In the rows, 128 means zero.
Each path below is one point turned by a fixed rotation once a step. After each direction that follows a path, write how fast that rotation turns it, in degrees per step (0 if it stays still).
Each turn is a multiple of 5 degrees from 10 to 175, or 0.
Each row of a path follows its step; steps can be skipped.
path 1
step 0: [119 136 128 117 134 126 115 129 127 127 121 130 134 119 127 138 135 121
 133 130 137 121 114 134 130 128 124 131 134 131 132 130 117 131 118 136
 126 123]
step 1: [128 136 116 113 124 128 134 128 140 142 125 133 138 124 122 138 125 124
 119 129 135 130 119 132 127 126 119 126 133 131 130 128 124 120 134 136
 126 128]
step 2: [135 122 116 121 125 127 137 124 128 136 129 130 131 140 130 123 135 122
 121 130 132 134 129 135 128 125 117 123 146 127 139 129 129 122 120 123
 129 137]
step 3: [127 126 127 126 135 130 131 122 127 137 127 128 136 142 129 121 146 134
 131 118 126 123 128 131 134 126 119 124 118 124 135 133 140 126 122 125
 135 139]
step 4: [127 131 138 128 135 133 129 131 127 136 127 121 128 135 127 130 134 128
 128 130 121 113 127 130 131 126 137 139 134 132 126 136 141 131 137 129
 140 145]
step 5: [124 129 134 122 134 128 116 129 121 132 124 123 128 130 120 132 126 125
 123 129 119 120 134 115 132 143 129 134 135 138 136 134 117 134 135 123
 134 133]
step 6: [114 125 123 133 132 127 126 118 132 127 117 121 133 126 122 134 123 118
 126 120 138 129 130 120 128 141 128 126 131 134 134 125 130 121 143 120
 134 122]
step 7: [121 130 121 126 131 126 127 119 129 124 128 127 130 124 140 118 125 123
 126 134 147 113 132 132 121 139 125 121 137 126 122 121 127 122 128 123
 134 126]
step 9: [147 130 120 132 133 126 124 128 120 131 133 134 126 127 133 127 125 119
 128 124 123 125 126 135 133 133 135 134 128 129 136 121 142 117 131 138
 123 136]
step 11: [123 129 134 126 131 139 120 113 130 127 129 125 147 122 126 141 126 122
 137 131 124 130 123 126 129 119 127 143 130 129 128 128 130 124 121 127
 135 126]
Directions:
[129 127 127 130 125 127 126 128 130 126 123 126 128 130 127 125 131 125
 129 125 131 128 128 126 130 129 131 127 127 126 131 127 131 128 125 125
 126 126]
100
[128 129 128 128 125 128 125 126 132 127 132 128 128 127 125 125 125 129
 126 128 130 132 126 127 130 129 125 128 130 134 129 128 131 129 127 126
 130 128]
80
[126 124 129 126 127 130 128 128 130 125 132 128 127 126 127 129 128 123
 130 130 124 127 128 124 131 129 127 128 126 124 129 130 129 129 129 128
 131 131]
55
path 2
step 0: [123 127 137 131 118 131 125 131 129 128 125 132 137 135 139 120 130 121
 127 136 128 123 133 120 130 119 128 130 127 128 138 139 120 121 132 121
 134 128]
step 2: [135 117 125 132 122 120 131 128 127 138 131 117 129 132 131 122 127 133
 121 133 132 136 129 136 129 131 138 138 126 126 129 124 129 116 136 126
 130 135]
step 3: [112 122 126 132 126 134 115 128 124 127 130 132 123 134 118 125 131 122
 122 122 129 116 118 130 126 129 132 126 126 121 124 129 126 129 127 119
 125 135]
step 4: [130 131 126 126 133 118 126 120 125 121 124 128 138 131 130 122 144 126
 142 134 127 126 122 128 134 131 132 127 133 122 134 119 127 122 133 135
 129 124]
step 5: [124 128 137 125 123 120 131 134 126 130 118 117 127 128 126 128 129 115
 119 125 132 130 127 136 125 134 122 126 135 134 138 132 118 128 121 122
 132 130]
step 6: [127 133 133 131 118 125 128 128 121 125 137 130 130 128 129 125 135 129
 123 125 120 122 131 120 143 129 134 142 130 131 128 124 141 132 123 122
 134 130]
step 8: [125 123 129 127 119 131 126 123 131 125 132 120 138 135 120 131 128 132
 125 127 124 132 125 128 136 120 126 120 137 126 126 118 122 121 123 124
 119 143]
step 9: [124 125 134 124 122 118 128 132 116 131 125 135 134 130 122 113 125 127
 121 127 128 124 129 130 125 129 137 126 124 121 131 122 124 129 139 139
 135 124]
step 10: [126 128 134 126 136 126 132 125 128 133 130 123 117 131 118 134 141 131
 128 129 118 120 118 135 134 142 129 131 130 132 126 130 121 124 125 126
 125 130]
step 11: [129 132 123 129 125 122 132 118 118 132 132 126 131 135 132 126 133 118
 126 132 138 134 124 129 135 124 132 120 131 123 128 126 133 129 124 114
 144 124]
Directions:
[128 126 128 129 127 129 126 135 124 130 128 128 128 130 129 125 127 133
 125 128 128 127 127 127 127 130 127 131 128 128 130 126 130 134 129 127
 127 129]
110
[125 132 132 125 128 125 132 130 127 128 132 125 125 129 129 129 125 127
 129 127 126 127 131 127 127 128 128 130 129 126 132 127 125 128 129 131
 127 128]
85
[129 130 128 128 132 128 132 126 125 125 124 127 127 130 130 127 131 126
 125 128 129 126 130 128 131 128 125 129 130 129 128 130 128 130 127 125
 127 122]
60
